One turn sends every row of this set to another row. A few are shown first. Where does it send the rows asked after them?
buko: [-1.45 -2.91 -1.48  2.86  1.52 -3.02 -1.12 -1.44  1.29  0.39 -1.74  1.84
  0.35  0.91 -1.43  2.37  1.46 -2.67  2.56 -0.64  2.38 -4.26  1.56 -1.38
  0.04 -0.54  1.61 -1.22 -1.90  1.29 -1.63  1.99 -3.10 -1.36  2.12]
resif: [-1.68  0.63 -1.44 -0.61 -1.58 -0.89 -0.40 -2.78  2.71  0.23  1.07  0.84
  0.97 -1.97 -0.06 -4.61  0.17 -1.42 -3.85 -1.70 -0.30 -1.14  1.74  1.13
 -4.38 -0.37  2.61  0.67 -0.24 -2.53 -0.26  1.54  0.38 -1.80 -3.09]
gef: [-0.49  2.09 -0.55 -0.29  0.07  2.35  1.86  3.93 -2.29  0.83  0.82 -0.24
 -1.97 -4.76 -0.54  1.27 -1.95  1.30  2.69 -1.01 -0.94 -0.79 -3.34  4.39
 -0.97  2.87 -0.75  1.23 -1.75 -1.30 -1.01 -0.39  1.04  0.16 -0.85]
vita: [-2.32 -0.69 -2.01 -2.48 -0.82 -1.04 -1.36  0.67 -0.44 -2.69 -0.77 -3.19
  3.20  4.82  1.49  0.12 -0.44  2.15 -0.22 -0.36 -1.50  0.67 -0.37  1.03
  2.20  0.19 -1.48  4.15  2.11  0.14  0.05 -1.29 -1.30  0.61 -2.72]
Poro: [ 1.43  0.77  1.00  2.09 -1.35 -2.39  0.49  0.30  1.73 -0.43 -1.02  0.23
 -1.87  3.75  2.36 -0.08  0.17  0.28  0.67 -1.18 -0.01  1.36 -2.37  0.55
  0.80  2.64 -0.30  3.85 -0.69 -0.31  2.33  1.74 -0.80 -0.05  5.79]
pas: [ 2.31 -4.32 -1.00 -2.15 -0.75 -3.35 -0.24  2.24  2.53 -1.33 -0.76 -2.04
 -1.89  0.05 -0.67 -2.72  1.61  3.38 -0.69  0.09 -0.09 -0.12 -0.65 -1.17
  1.82  0.03  2.27  2.22 -1.69  0.07 -0.72  4.32 -0.58 -2.47  1.17]
mut: [-0.16 -3.38 -2.06 -1.88 -0.75 -3.46 -2.58  4.41  1.24 -1.81 -2.76  1.81
 -0.46 -0.05  1.11  0.50  1.12 -0.65  0.31 -1.77 -0.27 -1.36  2.94 -0.66
 -0.11 -1.20  3.14 -3.37  0.98 -1.46  0.05  2.67 -1.88 -1.37  1.18]
sobo: [ 1.41 -2.82 -2.44 -3.13 -1.23 -3.44 -2.25  3.16  0.85 -1.77 -2.31  1.37
  1.04  0.64  1.83  0.24  1.05  0.42  0.58 -2.16  0.30 -0.50  2.89 -0.42
 -0.11 -1.52  3.96 -4.13  2.16 -0.78 -0.04  1.32 -2.46 -0.05  0.79]
zepe: [ 0.04  0.00 -0.13 -1.53  0.63  3.83 -1.93  0.36 -0.97 -2.22  1.79 -0.38
 -0.23  0.42  0.20 -1.05  1.61  0.51  2.95 -0.58  1.10 -3.55  0.19 -0.51
 -0.33 -1.58 -0.85 -5.72 -2.12 -1.78 -0.88 -5.45  0.04  0.66  0.13]
Tep: [-2.25  1.59 -0.78 -2.34 -2.90 -0.36 -2.42  0.76 -1.01 -2.59 -0.25 -4.51
  1.88  2.79  0.17 -0.05 -1.76  1.49 -0.94 -0.98 -0.37 -0.69 -0.38  0.80
  1.68 -2.68 -0.69  5.10  1.65  0.62 -1.72 -0.32 -0.30  1.11 -1.66]
dig: [ 2.06 -0.47 -0.75  0.79  1.15  4.15 -0.80 -1.31 -2.17 -2.51  0.27  0.82
  0.05 -0.24  0.39 -1.48  2.66 -0.54  0.18 -0.39  1.08 -3.33 -0.48 -0.48
 -1.21  0.63 -1.14 -5.64 -0.20 -2.35 -0.77 -4.58 -2.39 -0.48  0.50]
Lin: [-1.31  1.34 -0.40  0.45 -0.13  1.94  0.74  1.66 -0.64  0.93 -0.05  0.84
  0.10 -3.77  0.37  1.20 -3.60  3.84  1.83 -0.84 -3.38 -1.56 -4.02  3.61
 -1.34  2.88  0.58  1.74 -2.95 -1.58 -0.62 -1.15  1.66  1.09 -0.43]
lifup: [-0.88 -0.56 -0.17  1.57 -0.85  1.02  0.76  4.04 -0.19  1.03  0.36 -1.96
  0.06 -4.40 -0.59 -0.45 -4.01  2.21  2.53  0.05 -2.50 -0.27 -3.23  3.71
 -1.05  3.73  0.10  0.56 -1.82 -0.33  0.33 -0.90  1.93  1.08  0.48]
mos: [-2.07  2.21 -1.86 -0.12 -0.63 -0.58 -2.37 -3.13  1.44 -2.66  0.98 -0.16
 -1.14 -1.47  0.96 -4.38 -0.56 -1.30 -3.10 -1.85 -1.47  1.01  2.37  0.00
 -3.61 -1.99  1.65 -1.02 -2.20 -2.25 -0.73  0.50  0.18 -1.90 -2.89]
zopup: [ 0.51  2.21  0.94 -0.14  4.00 -1.07  1.36 -3.70 -1.18  3.62  0.27  1.44
  0.37  0.63 -2.89 -1.23  0.71  1.14 -0.25 -0.46 -0.04  2.41 -1.12  2.23
 -0.65 -2.88 -3.11 -2.51  1.93  0.55  0.71  0.78 -0.32  1.56  0.54]
Lidog: [ 1.80 -3.30 -0.80 -2.65 -1.29 -2.60  1.67  2.08  1.96 -2.18  0.59 -1.76
 -1.37 -0.93 -0.60 -2.69  1.17  4.00 -0.97  0.05  0.01 -0.21 -1.03 -2.14
  1.56  0.82  3.27  2.14 -2.83 -0.56 -0.16  2.41  0.28 -3.26  0.98]
tam: [ 3.11  0.03  0.88  2.00 -1.37 -2.85 -1.41  1.42  1.54 -0.71 -0.73 -0.12
 -2.26  3.12  1.97  0.70  1.00  1.18  1.62 -0.89  0.39  0.96 -2.33  0.26
  1.46  3.63  1.10  2.80 -1.04 -0.02  2.26  2.38 -0.47  0.35  4.56]
lanu: [ 1.57  0.26 -0.98 -1.24 -0.57  3.46 -1.97 -0.69 -2.49 -1.26  2.46 -0.87
 -1.91  1.70  0.43 -0.18  1.06 -0.60  1.51  0.50 -0.02 -3.89 -0.61 -1.23
  0.81  0.33 -0.59 -5.14 -0.49 -2.30 -1.32 -4.23 -2.08  1.02 -2.78]
nal: [ 0.61 -0.68 -1.41 -0.19 -0.73  4.86 -1.57  0.74 -0.98 -2.35  0.76  1.43
 -0.67  0.27 -0.54 -0.39  3.32 -1.65  1.48 -0.05  2.21 -2.93 -0.29 -1.89
 -0.02  0.11  0.59 -4.32 -0.44 -1.21  0.05 -4.83 -0.22  1.85 -1.12]
mezed: [ 0.43  0.95  1.38 -0.27  4.51  0.47  2.77 -2.24  0.21  5.04  0.07  1.27
  1.37 -1.01 -2.43  1.44  0.38  2.60 -0.23  0.40  0.94  2.45 -0.10  0.79
  1.16 -0.03 -2.45 -2.38  0.35  0.64  1.40 -1.04 -2.03  2.38  0.77]
nim: [-1.98  2.16  0.33  0.11 -1.46 -0.53 -0.39 -2.70 -0.49 -1.08  3.44 -0.77
  0.43 -2.97  0.54 -3.76 -1.70  0.10 -2.47 -3.54 -0.45 -0.77  2.90  1.15
 -3.82 -0.10  1.77 -0.70 -0.30 -1.80 -0.30  3.05  0.29 -1.32 -2.69]
Rul: [-0.76 -2.50 -1.71  3.12  1.75 -2.09 -1.30 -1.62  2.47  0.74 -1.14  1.94
  1.02  0.02 -2.79  1.72  0.16 -2.03  1.85 -1.80  2.16 -4.61  1.30 -0.02
 -0.06 -1.22  1.61 -2.18 -2.45  1.71 -2.56  2.90 -2.46 -0.03  0.94]
big: [-2.11  0.72 -0.94 -2.88 -0.70  0.67 -1.33 -0.26 -0.04 -2.95  1.00 -2.10
  1.63  3.29  2.83 -0.21  0.10  3.64 -0.41 -1.21  0.73  0.72 -1.08  0.72
  1.30 -1.01 -1.30  4.17  3.94  0.92 -2.11 -1.96 -1.12  0.28 -1.87]
niz: [-0.48  1.85 -0.09 -1.83 -2.16  1.33 -0.72 -2.49  1.85 -0.27  2.40  1.36
  0.62 -1.65 -0.85 -3.86 -2.17 -0.74 -3.70 -2.23  0.20  0.76  3.20  0.68
 -3.58 -1.12  1.78 -0.14 -1.46 -3.20 -1.76  2.02 -0.39 -0.75 -1.33]
bel: [-0.42 -2.11  2.15  2.25  0.56 -1.52 -1.98 -0.45  0.99  1.64 -0.87  1.64
 -4.11 -0.65 -0.96  2.97  0.03 -0.35  0.54  0.54 -0.84 -1.26 -1.29 -1.89
 -0.49  2.16  2.28 -0.12  0.31  4.56  2.42 -0.51  0.18 -2.17  3.06]
dipo: [-2.77  0.10 -2.57 -3.13 -1.39  0.16 -1.11 -1.23 -3.07 -0.51 -0.33 -3.19
  0.93  2.89  1.17  0.43 -1.06  3.46  0.95 -2.15  0.04  1.63  0.09 -0.27
  2.01 -1.72 -2.20  3.98  3.03 -0.17 -1.12 -1.59 -1.43  0.42 -1.17]
Far: [-1.44 -2.07  1.59  1.09  1.63 -0.10 -2.64  0.01  2.00  0.70 -1.18  1.43
 -4.78 -0.20 -0.98  3.67 -0.25 -0.85  1.38  0.64 -1.84 -1.47 -1.31 -0.82
 -0.39  1.98  0.79 -0.51  0.82  4.51  1.18 -1.57  0.70 -1.49  2.71]
rivo: [ 0.07  1.02 -0.44 -0.82 -0.17  0.55  0.61  3.58 -0.09  1.83  1.68 -0.14
  0.42 -3.65  0.14  0.81 -4.15  3.25  4.62  0.22 -1.05 -1.16 -2.17  3.74
 -2.20  2.12 -0.35  2.90  0.13 -0.18  0.51 -0.07  1.85  1.89  0.00]
paro: [ 0.72  2.72  1.48 -0.02  2.37 -1.52  2.50 -3.24  0.06  2.41 -0.77  0.79
  2.02 -0.83 -2.21  0.20 -1.04  0.59 -0.03  0.20 -0.88  2.60  0.01  2.00
  0.16 -2.12 -4.24 -2.64  1.09  2.78  0.05 -1.18 -2.87  1.34  1.18]
sile: [ 0.42  0.73  0.94 -0.87  3.57 -1.02  0.97 -4.07  0.28  3.24 -0.87  0.29
  1.55 -1.10 -2.86 -1.17 -0.04 -0.61  0.81  0.22  1.69  3.50 -0.29  1.04
  0.49 -0.57 -3.15 -1.74  0.21  2.38  1.21 -0.48 -1.41  3.19  2.38]

sile moves to vita
zopup moves to dipo
Lin moves to niz
Now find these:
mezed moves to Tep
sobo moves to Far
bel moves to pas

